In the rows, 128 means zero.
Each path is a new rotation, seen through one point. The rows after it are directions, each followed by how far the rotation turns it, in degrees a step (0 if it stays put).
Each turn is a multiple of 5 degrees from 10 to 175, or 0.
Each row of a path follows its step; steps can be skipped.

step 0: [128 127 133 137 131 126 125 122 121 126 133 129 126 127 118 125 123 121
 125 123 131 127 129 123 118 131 130 125 124 126 142 128 133 123 125 128
 125 134 125 131 129 128 125 127 134]
step 1: [126 128 130 125 126 116 127 130 126 129 127 122 118 125 124 127 127 122
 123 122 129 124 133 121 125 131 128 135 120 127 119 132 133 124 129 136
 127 136 130 128 122 120 126 130 125]
step 2: [129 132 120 128 132 129 122 129 134 122 126 133 121 132 120 128 123 121
 122 126 134 126 126 138 120 128 127 142 128 127 132 127 129 127 125 129
 128 135 128 128 128 123 127 119 126]
step 3: [121 126 129 136 127 126 122 119 123 122 125 120 124 135 127 128 123 121
 126 120 130 129 128 127 133 119 124 132 128 119 131 133 133 130 130 135
 123 125 128 132 127 125 130 123 126]
step 4: [129 128 130 120 127 130 125 128 128 123 131 138 124 119 120 130 125 121
 132 120 126 131 135 121 130 123 129 138 130 130 126 127 140 133 127 135
 127 127 131 127 127 126 129 123 130]
step 5: [122 135 124 131 134 129 122 127 131 119 120 131 118 125 125 129 121 125
 133 125 129 123 130 131 131 133 123 120 128 127 126 132 126 136 122 134
 127 125 132 122 127 126 125 119 124]
step 6: [124 121 127 128 138 133 123 118 131 126 130 127 122 126 127 129 119 126
 132 126 126 121 123 124 134 127 126 132 127 136 128 128 133 134 140 126
 126 125 125 134 133 122 124 125 130]
step 7: [119 133 133 123 136 124 119 128 124 127 131 129 133 125 127 136 125 127
 130 120 128 124 133 128 136 131 131 130 131 134 133 133 132 136 125 125
 127 137 135 131 126 134 125 128 126]
step 8: [133 130 127 126 130 123 124 133 130 130 129 123 121 124 122 132 115 124
 135 123 129 124 125 126 121 130 127 118 128 132 135 133 135 129 122 122
 126 123 125 133 127 123 120 130 129]
step 11: [132 130 130 128 126 130 125 129 121 126 134 121 119 131 126 120 129 114
 131 124 131 129 129 139 123 126 126 130 127 124 137 129 135 129 127 132
 125 134 125 133 123 128 120 126 127]
step 12: [132 124 126 121 126 125 127 122 126 128 119 129 126 127 124 127 124 119
 118 121 133 130 130 116 130 128 127 130 119 122 132 124 133 129 125 133
 124 128 132 131 121 123 127 122 128]
Directions:
[127 128 129 128 130 128 129 129 127 132 129 129 130 127 128 127 125 128
 128 130 129 127 128 127 129 129 129 125 130 131 129 132 127 130 129 124
 129 128 128 128 127 128 124 129 127] -> 35
[129 129 127 127 127 128 131 130 131 131 123 129 126 129 128 129 128 128
 126 128 130 125 127 128 127 129 127 127 127 130 128 126 127 130 128 130
 128 128 128 125 129 125 127 128 127] -> 100
[128 128 130 130 128 127 127 128 128 127 128 130 124 127 125 126 130 129
 128 130 126 129 130 124 125 129 130 125 127 129 127 130 127 127 128 129
 130 126 130 126 130 126 128 127 129] -> 85

step 1: [121 127 134 132 140 125 125 123 132 126 134 136 121 137 127 130 135 126
 122 132 131 121 120 126 132 129 125 141 134 122 125 132 133 128 132 130
 136 130 123 129 136 129 128 115 138]
step 2: [119 124 123 128 129 124 131 126 127 128 133 124 126 133 129 128 136 129
 120 125 129 131 127 135 124 126 126 123 116 141 129 138 138 126 128 127
 125 131 126 123 114 130 117 128 141]
step 3: [122 135 137 122 124 129 125 134 128 134 131 133 125 120 133 129 127 136
 136 125 118 125 126 129 130 131 118 122 122 122 134 140 124 132 127 131
 137 135 120 127 118 128 126 135 120]
step 4: [118 141 133 133 123 136 139 128 133 132 132 128 137 128 120 126 116 138
 124 123 129 133 130 134 134 128 136 127 123 128 121 125 125 125 123 127
 125 126 133 131 133 121 131 131 120]
step 5: [124 121 126 136 120 124 137 120 125 130 126 130 133 131 132 134 124 131
 136 130 134 123 121 114 128 130 134 124 137 132 126 117 127 133 135 126
 127 121 123 136 127 129 121 129 118]
step 6: [126 123 114 116 137 130 133 133 126 125 119 141 126 131 126 121 131 125
 131 132 123 129 119 131 124 118 130 128 131 127 128 114 123 126 132 128
 130 121 134 130 121 124 135 124 131]
step 7: [122 123 129 126 128 128 124 130 130 128 129 133 126 134 124 128 129 113
 123 119 123 122 127 129 123 123 126 139 133 122 119 132 125 130 136 137
 122 133 121 130 135 138 130 138 139]
step 8: [123 129 135 130 131 131 130 131 135 123 116 120 128 135 128 136 131 133
 124 128 126 129 125 128 119 132 126 128 122 126 138 127 130 120 119 129
 120 141 130 123 126 138 119 125 139]
step 9: [135 128 130 131 126 120 135 129 144 139 137 132 126 125 139 132 132 137
 126 128 123 130 128 126 128 127 119 123 130 121 126 136 139 123 126 131
 130 137 128 126 126 122 132 126 123]
step 10: [127 130 133 133 128 136 130 132 133 136 141 131 120 131 125 125 123 129
 127 125 136 135 128 130 137 126 126 129 118 137 126 114 129 132 118 120
 139 129 124 132 126 120 123 131 130]
step 11: [128 137 127 128 122 126 129 115 124 134 120 130 133 126 124 129 128 133
 131 133 129 132 128 121 137 124 120 119 131 134 122 130 120 142 131 125
 124 119 123 136 122 129 125 134 136]
Directions:
[129 126 126 132 130 127 131 126 129 127 125 127 128 129 127 129 128 129
 128 129 130 127 128 127 128 129 130 125 129 128 130 131 129 129 130 126
 126 129 127 127 126 129 127 126 128] -> 110
